One vector is turned by the same rotation once a step. Each row is the vector after some number of steps, and that number follows the row.
The counts run from 0 to 430.
[105 104 138 108 154 113 167 150 127  71 118 173 121 198 114 141 160 150
 140 134 138 136 132 147 117 106 136 105  98 119 121 154 115  73 157 127
  61 117 121 115 118  85] : 83
[127  87 103 138 107 140  97 133 184 128  81 141 161 101 150 110 115 119
 151 102 174 134 138 149 155  86 132  64 153 108 147 147 143  87 166 144
 114  72 131 138 117 144] : 295
[116 106  76 136 110 127 127 149 151 135 108 144 144 124 124 132 151 103
 172  78 148 159  96 126 149 102  70 143 144 157 115 155 174 123 112 123
 128  65 120 146 111 169] : 307
[103 128 116 170 104 136 185 125 133  80 136 157 114 143  72 121 168 131
 144 143 121 133 122 117 120  83 146 124 109 121  87  99 179 139 133 131
 125 152 147 102  90 171] : 51
[110 112 124 136 139  95 148 174 123 106 109 171 145 181  98 171 133  94
 121 100 141 104 101 109  94 115 145 168 133 145  85 179 162 113 126 148
 114 129 117 137  77 124] : 71
[113 160 141 173 130 146 145 110 176 184 139  94 103  90 153 159 144 134
 157 127  75 168 134 102 174 120 122 120 122 117  98 150 130 141 139 123
 151 145 144 171 146 170] : 12
[143 153 118 154 177 124  99 170  93 101 197 138 100 151  74 144 170 144
 101 127 137 141 141 130 124 158 158 120 162 129 117 101 119 113 149 136
 148  89 149 151 122 153] : 168
[ 87 106 183 132 116 152 156 114 146 119  54 139 114 211  83 147 143 136
 123 114 136 104 115 133 126 129 147 122 114 119 141 107 141 124 101 104
 128 150 170 112 100 160] : 62
[152  96 129 152 130 170 115 111  90  89 117 145 111 108  87 144 142 122
  98 112 133 138 116 128 146  93  94 124 193 157 184 109 143 157 110 113
 135  99 131 130 158 100] : 135
[110 138 107 166 126 155 125 154 176  79 108 133 104 119 108 126 151 170
 129 126 147 146 116 121 157 110 150  97 114 105 136 140 129 121 128 165
 114  95 144 104 102 211] : 298
[149 124 121 140 138 148 115 124 126 148 104  97 114 130 165 100 125  84
 135 124 128 107 150 125 158 141 106 179 160 158 137 150  79 142  99 118
 173 180 122 172 154 187] : 229
[154 104 151 129 156 132 165 159  87 110 112 119 109 123  94 127  64 117
 106 118 137 135 109 120 125 130 124 162 157 142 121 114 128 103 111 117
  88 106 130 103 121  43] : 115
[152 159 157 109 149 139 155 128 132  83 172 173 139 112 163 120  87 131
 101 129 117 105 109 144 113 133 173 115 103 120 138  85  71 112 122 131
 183 149 119 129 114 168] : 204
[104 126 175 168 149 116 178 120 144 105 102 124  78 143 109 186 149 163
 112 155  64 147 110  94 107 176 124 119 102 126 117 148 116 155 119 146
 124 135 123 149 129 144] : 397
[ 94 142 124 143 124 131 146  85 145 150  87 109 144 145  97 152 170  74
 112  95 139 117 152 112 138  90 140 155 141 120 112 102 165 140 126  83
 158 171 126 143 118 179] : 56
[134 109 118 106 132  73  65 159 103 113 136 158 112 146  71 136 161 113
 111 133 149 134  77 154 108 187 110 125 136 137 167 122 140 137 141 129
  96 102 144 116 138  99] : 157
[135 111 160 163 121  94 170 118 111 104 126 149 140 179  95 113  79  89
 130 150 139 131 108 116  95 120  93 161 172 149  81 131 172 118 134 149
 101 143 140  91  80 126] : 362
[123  75 168 126 109 140 110 152 139 132 105 127 128  91 136 123  60 176
 147 151 152 119  84 124 131 135 127  86  98 126 136 131 170 163 109 140
 119  90 137 119  82 146] : 277
[149  92 129  92 129 100  91 149 146 149 131 138 144 105 205 121 116 103
 147 158 128 106  99 153 122 139 131 131 106 133 145 197 118 156 145 134
 121 176 101 154 155 118] : 239
[151  68 130  92 143 124 114 162 113 139 126 134 136 115 165 112 132 190
 143 185 126 161 141 184 143 113 152  89  99 115  95 134 142 130 142  97
 108 131 126  98 147 130] : 257
[129 116 154 125 152 107 162 176 105 108 103 170 136 167 100 174 127 116
 125  88 142  99  80  88  88  92 127 152 120 143  98 165 156 122 111 147
 136 123 119 143  80 126] : 72
[103 159 165 153 153 115 148  97 136 139 151  96 105  96 128 162  72  95
  65 128 124 110 135  96 141 124  85 171 148 174 148 127 127 128 121 141
 119 139 117 163 121  91] : 111
[198 117 147 127 177 105 131 180  97 148 146 137 100  95 138 100  99 172
 153 164 130 114  91 121 125 101 113 135 108 133  91 167 104 134 120 139
 139 147 139 159 145 137] : 246
[113 111  91 177 100 118 149 127 143 160 147 124 117 123 132 123 134 101
 187 142 114 174 134 143 172 129  90 133 184 139  75 150 162 141 139 126
 105 102 127 161 134 120] : 15
[108 125 113 138 150  57 124 156 107 115 126 139 102 149  80 173 121 138
 125 108 122 151  85 130 132 174  89 148 139 138 113 135 144 142 116 125
  79 105  88 143 120  86] : 405
[121 125 125 131 118 149 146 190 158 131 148 166 139 179 146 142 122 106
 168 113 127 143  84 124 131 156 159 153 132 113 107 201 159 123 123 158
 101  89 132 119  91 143] : 319
[ 95 128 115 151 128  93 145 162 129 102 116 170 139 191  97 156 146  91
 106 112 146 102 125 123 107 138 153 160 156 137  97 174 156 105 133 153
 106 140 111 137  71 140] : 70
[123 178 130 163 119 110 125 101 130 145 167 140 125 136  72 117 105 112
 119 111 178 115  96 134 173  76 123 118 167 108 131 102 165 153 140  99
 107 143 127 152  93 130] : 37
[136 143 164 156 142 105  92 108 142  80  84 122 150 178  85 160 108 132
  84 100 165 127 123 120 134 105 136 115 157 110 158 147 132 139 154 136
  97 167 132  85 116 141] : 372
[117 126 191 135 117 138 129  84 158 148 122  93 167 132 161 152  82  68
 114 122 123 116 126  83 111  93 129 147 124 143 117 157 170 159 155 144
 142 174 139 123 109 128] : 358
[118 104 139  80 121 123 119 104 139 133 135 125 140 119 163 102  70  64
 158 112 149  93 126 147 112 157 121 111 119 130 156  73  95 126 141 115
 150 108 113 162 118  99] : 196
[153 136 156 100 146 146 173 144 139 137 141 157 133 178 137 107 116 127
 190 119 141 155  90 148 142  97 137 103 101  91 126 144 136  97 131 117
  75 105 147 108 134  91] : 332
[136 115 132 145 143 112 156 143  96 102 131 122  98 134  91 121  69 106
  96 139 144 133 124 137 131 151 109 180 171 156 120 112 137 101 114 127
  75 105 126 111 113  58] : 114
[116 136 162 168 110  86 147 104 141 106 141 132 133 172 103 119  96  92
 111 156 139 126 120 116 113 132  85 161 165 162  98 133 177 132 142 158
  94 152 144  98  81 145] : 361
[124 123 130 133 113 165 151 125 149 147  88 152 115 161 120 138 130 152
 155  89 146 152  89 145 161 112  81 125 136 134 147 131 149 116  72 104
 139  70 146 143 116 183] : 309
[109  67 138 119 108 118  90 167 145 131  96 113 127  93 131 123  76 159
 151 151 165 123  97 136 128 142 128 106 105 129 123 140 181 168 121 140
  96  95 123 101  78 143] : 276
[138  64 122 161 124 138 118 148  98 138 160 113 138 102 152 108 100 165
 154 178 139 146 164 138 149 104 111 111 168 163  84 150 176 147 142 136
 125  97 124 153 104 152] : 264
[159 100 143 140 125 128 161 146 110  76 146 172 112  68 111 139 118 142
  83 158  95 159 106 121 109  95 118 140 119 156 113 106 145  95 158 152
 115 127 153  89 146  83] : 127
[134 144 147 175 158  83 152  89 158 108  88 113 138 130 112 146 156 108
  81 142 107 136 170 110 113 107 141 122 151 109 104 140 117  84 181 143
 130 172 135 130 142 159] : 379
[114 146 127 105 166  60 181 112 147 148  89 151 131 164 109 139 157  88
 105 122 138 118 127 149 111 126 122 148 114 116 118 123 127  57 130  96
 111 155 119 152 127 115] : 76
[138 154 142 156 166 139  89 154 104 109 202 144 119 146  92 151 158 140
 104 129 138 119 145 127 124 136 149  94 178 129 147 115 111 115 158 143
 161  87 148 181 126 148] : 167
[147  96 164 115 152 150 107 135 136 164 126  87 140  79 185 135 117 180
 125 160 113 140 154 139 157  92 159  94 101 123 114 144 133 136 150 106
 153 149 143 132 148 157] : 259
[141 132 138 131 159 125  70 131 112 167 124 112 127 116  93 158 145  75
  95 104 147 102 110 116 108 160 137 141 181 116 183 135 126 157 122 114
 163 114 126 184 153 117] : 154
